Each path below is one point turned by a fixed rotation once a step. After each direction that follows a path, write how fast that rotation turns it, in degrees a step (0 if it stays still).
Each turn is a multiple of 5 degrees from 10 to 175, or 0.
Each row of a path follows its step; steps can be skipped.
path 1
step 1: [-13   7  -7  -5  -9   4   5  -1  -5 -21  10  11  10  10  15   1  -7  -8
   0  19  13 -12  -2  -6 -16   2   0  -6  -6   3   3   9   6  -3  11]
step 3: [ -4   8  -4 -12   6  -3  12  -4  21  -1  15   2  -7   5  13   5   3  17
  -9   6  -1  -2  -8  15  -3  -5  -4  -3 -12 -11  14  -8  -3  13  11]
step 4: [  2   8   1   1   8  24  11  17   7  -7  16 -10   2   2  -3  15  12   1
   8   5  -6 -10   3 -20   1   8   4   1 -10  -2  -3  -6  -1  -5   9]
step 6: [  7   2  -8  18  -9   4  14  -2  -5  -4  14  10  -6   7   7  12   8  -2
  -3  11  -3  12  -6   5  18  -8   2   7 -10   6  -7 -18  10   9  -3]
step 8: [ -4   1  -7   3  11  12  10  15  -6 -13   3  15  20  14  -6 -10   0  13
   2   6   0  -9 -13   2   7  -9  -7   5  -5  13  -6   7  -9   5  -6]
step 9: [-12   4  10  11  -5   2   7  -7  16  -3  18   6   1  -2  18   4   3   7
 -11  17  12  -6  -7   5 -16 -14  -5  -7  -7   1   5  -3 -12   4  -1]
step 11: [ -2   3   4   1  -5   3   2  23  17  -5  -7   2   4   9  11   2   8  16
  -7 -14  -2  -9   2   3   0  -2   0  10 -26  -7  10  -5   2   1   9]
step 12: [  0   2  -8   7   3   1  13  -1  13 -11  17  -1 -15   3  -5  12   6  11
   0  18 -16   2  -1  -9  17  -7 -13   4 -13   0  -6   1   8  -5   3]
Directions:
[-2  3 -2  3 -3  1  1 -4  4  5  4 -1 -6  2  0  2 -4  1  1  6 -1  5 -4  4
 -6  6  0  0 -7  0 -7  0  1  1 -3]
125
[ 2  6  1  4 -1  7 10 -4 -8  1 -2 -1 -5  1  0 -3  3 -2 -1 -6 -1  2 -3  2
  1 -2  0  3  5  0 -1  1  3 -2 -2]
45
[-2  3  3  3  1 -5 -1  0  0 -3 -2  3 -3 -5  4  8  1  5 -3  3 -6  4  0  4
  3 -4 -2 -6  7  3 -2 -1 -3 -1 -2]
110
[ 2 -4  3 -2  0  0  3 -5  0 -1  2 -4 -3 -2 -2  5  6 -1  5  8  7  3 -1  3
  2 -6  5  1  1 -5  4  2  2  1  2]
120
[-4  6 10 -1  7  0  2  1  0  5  2 -5  0 -1 -1  5 -1  4  0 -6  4  2 -1 -6
  1  2 -2  0 -3 -5  2 -3 -3  3  1]
55
path 2
step 1: [ -6  -3   3   6 -18   2 -11   5 -23  -2  -9   9 -10   2   6 -16 -19 -10
   4   5  -3 -13 -13   6  11  -3  -5 -11  -3   7  -9 -14   1   9  12]
step 2: [  6 -13  14   9   1 -26   5   7  -3   0  -1  -4 -19   2 -11 -11   1  25
   8 -14  -8   1   2   7 -11   0  18   2   1   2 -11   3  -5   1   1]
step 3: [  6 -11 -10  -5   9   1  -9  -3 -10   2   3  11  -2  -8   4   2 -10  10
  16  -1  16  -1  -8   1  -8 -16 -18 -12 -16 -11  -9 -14 -10   5  12]
step 5: [  2  -7  -1  -1 -10   3   7 -23  -6   0   1   3  -5  11  22  11  -4   1
  -3  -2   6  -6 -17   2  10 -23  -2  -1  -1  10 -24   4  -4   5  11]
step 6: [-15  -1   2  -4 -15   3  -6  -1 -11   5  15   5 -18 -13  -9 -19  -2  22
   1 -13   1 -18   6  -4   7   5   3   0   9   9  -6   7   9  -4  -9]
step 7: [  6 -14  18  -1   1 -17  -4   3  -8  -5 -12   6  -2   4   3 -14  -1   6
   7  19  -8 -10 -14  -8   9 -22  -6  -8   1   3  -3 -10  -4  11  14]
step 10: [  4  -6  -7 -10 -14   4 -10  -4   1  19   5  10   0   0   6  -9  -9   4
   2 -23  -1 -11 -19  10 -22   0   7   1   0   5  -8   7  15  10  -2]
step 12: [  2  -1  13   2 -19  13  -8  -7 -11   5   7   8 -11 -15   9 -22   5  12
  13  -5   5   0 -16  -9   3  10 -11   1  10  12  -6 -10  -3   2   2]
Directions:
[  5   1   3   3   6   0   2  -1  -1  -3  -3   6  -1   1   1   3   1  -4
  -5  -3  -4   0   4   3  -2  -1   6   2   2   6 -10  -3  -2  -3  -1]
120
[ 2  8 -1  1  3  5 -1  3  1  5  1  1 -3 -2  1  1  6  5  5 -2  4 -4  3 -4
 -1 -3  2 -7  1  4  1  1 -3 -5  4]
115
[  3   2  -5  -6   0  -1  -1  -2  -4   6  -3  -4   1   3  -4  -1  -2   1
  -2   0   5   7   0   2 -11   2   2   0  -3  -2  -4  -1  -2  -1   4]
55
[ 1 -5  6  0  4  2  8  3  1  5 -4 -1 -2 -5 -2 -6  1 -2 -1 -2  4  1  0  2
  2  0 -1 -3  1 -4  1 -4 -9  4 -3]
70
path 3
step 0: [ -3  -3   9  12  -6   0   8   3 -15  -9  -4   3   5   1 -22  10   6  -6
   8   3 -21   1  13 -23   6   2  10  -2  -4  -1  15  11   2  13  -8]
step 1: [ -3  -5  -9  -2  -7 -13   8  -8 -16   1 -16  -6  -3  -3   6  13  -4 -10
   2  11 -20   8  12 -15  -9   0  -8   3 -16  18   0  15   4  -1  -7]
step 3: [ 14  -8  -7   0 -14  -6   9   8  -2  -2 -23   2   2 -10  -3   6  11 -12
  -5  10  -8   3  10 -20   5   2  13 -12 -13  -2   4  13  -9  13  -2]
step 5: [ -9  -4  -7  -5 -22   7  10   8   2  -3 -20  -2 -12   1  -8  11  -3   4
  -1 -10 -12  -7   8 -14  -4  -1   5 -11 -20  17  11   4  -5  -3  10]
step 7: [ -9  -2 -19  -4   1   0 -14   0   7   3 -13  -7  -1 -14  -7  12  16  -1
  -3  -8   0 -12   7  -9   8  -6   8  -2  -8  12  21  20  -6  11   2]
step 8: [-15  -7   8  -6 -12  15   8  -1 -10 -12  -3   4  -8   3  -2   9   6  -9
   5  -8  -3  -5   2 -26   5  -3   6 -10   8  16  20  15  -7  -1  -7]
step 11: [  3   3   2   0  -4   0   6  11 -20   1   0 -11   9  -3  -5  14  18  -5
   2  -1  -1   8   5 -22  10  -6   0  -8  -1   1  21  16   3  14 -15]
step 12: [-11 -11  -3  -6  -1 -12   0 -10 -11   7   1  -2  -1  -4   1  21  -3  -8
  -1  -6 -12  12  -8 -14 -10   5  -8   4  -5  22   4  24  -3   5  -9]
Directions:
[-4 -3 -5 -3  1  7 -5  3  2 -5 -1  5 -1 -8 -3 -3 -2  3  2  2  5 -5 -4 -5
  1 -4 -2 -1 -4  0 -2 -2  1 -4  3]
35
[ 0  2 -8  2 -2 -4  1  9 -2 -2 -5 -5  2  3  0 -3  5 -1 -5  1  0 -1  0  3
  0 -4 -8  0 -4  0  3  0 -1  0  6]
170
[-5  2 -3 -1  1 -1 -2 -2  5  7  3  0 -4  3 -6  0  0  3  3 -4 -5 -7 -3  0
 -5  1  1  3  0  1  5 -3 -5  5  6]
135
[ 7  1  0  8  3 -3 -6 -2  1 -4 -4  1  2 -4 -2 -3  4  0  4  4  2 -4 -2  3
 -3  1  4 -2  2 -4  7  2  0  4 -2]
100
[ 0  2  4  0 -1  0 -3  2 -2 -2 -6 -8  2  0 -3  5 -3 -1  6  3 -4 -2  0  3
 -1 -2  2  2  1  5 -1 -9  4 -7  1]
85
path 4
step 1: [  9 -12   8  -7   0  12  -3 -16  -4   6   1  11  -8   3   8   6  -4  -5
  -8  21   9   0  12  14   8  -6  -8 -16 -10  14 -13  -6  15 -17  -2]
step 2: [-12  -3  10  -7  13  22  -4   1  -1  19   1 -12   2   7   8 -13   3   5
  14   0  21 -11 -11  12   2  -3   9  17   2  -3  -9   7  -3  -2  -8]
step 3: [ -1  -7  -8  -3   7   8  -4   0  -2   6  23  -4 -15   1  18 -10   0 -20
   3   0 -22   3 -11   8   4  -2 -10 -22  -2 -10  -6   1  10  -6  -5]
step 4: [  2 -18  11  -2  -2   3   5 -13  -7   5  -7 -15 -21  14  10   7   1  -4
  -8   5  21  -1  18  15   0  -4   6  -4 -18   4 -10   0  -2  -6  -6]
step 5: [-15  12  -3  -1  18  30   3   8  -9  17   3  -8  -5   3   5  -5   8  13
  -3   9   1  -2 -10   8  17   7   0  -4  11  -6   0   7  -1  -3 -16]
step 8: [ -7  12   2  -6   5   1   0   9  -2  10  13   5 -17   6   3  -4  -1  21
  -7   5   4   2  -5   4   3  17  13  -3   6 -13   4  14  -9 -18 -26]
step 9: [ -2   0 -11   6  -9 -11  18  -2  -6  22   6  -6  12   4  -5 -13   3 -15
   3  21  -8   6   9   9  -6  -3   7 -22  -7  -5 -12   3  -4   3  -4]
step 10: [ 12  -2  -7 -22   6   0   0  -2 -23   8   0 -15 -13 -14  -6   2  18   2
  -2  -1  10   9  11   3  -6   9  17  10  -2  -9   2   7   4 -13   2]
Directions:
[ 3  1  1 -3  0 -1  5 -2  1 -5  0 -5  4  3 -5  4 -2 -8 -3  6  3 -3 -4 -1
  3  0 -2  2 -7 -1 -3 -4 -6 -4 -1]
135
[ 0 -7  6  4  2  6 -4 -1  1 -1  2 -1 -3  2  6  0 -1 -3  4 -2  2 -4 -2  4
  5 -2 -8  3  1  0 -2 -6  4  2  0]
25
[-7 -1  2 -4  2  0  0  5  1  0  5  3  2  0 -4 -2  0  1  2 -4 -4 -2 -3  2
 -6  4 -5 -6 -5  1  7 -5 -4 -2 -3]
130
[-3 -5  1  3 -8 -2  5 -4  8  2  0  2 -1  0  2 -4 -5  1 -1  2  2 -7  7  1
 -6 -4  1 -3  1  2 -1 -1 -4 -2  2]
145
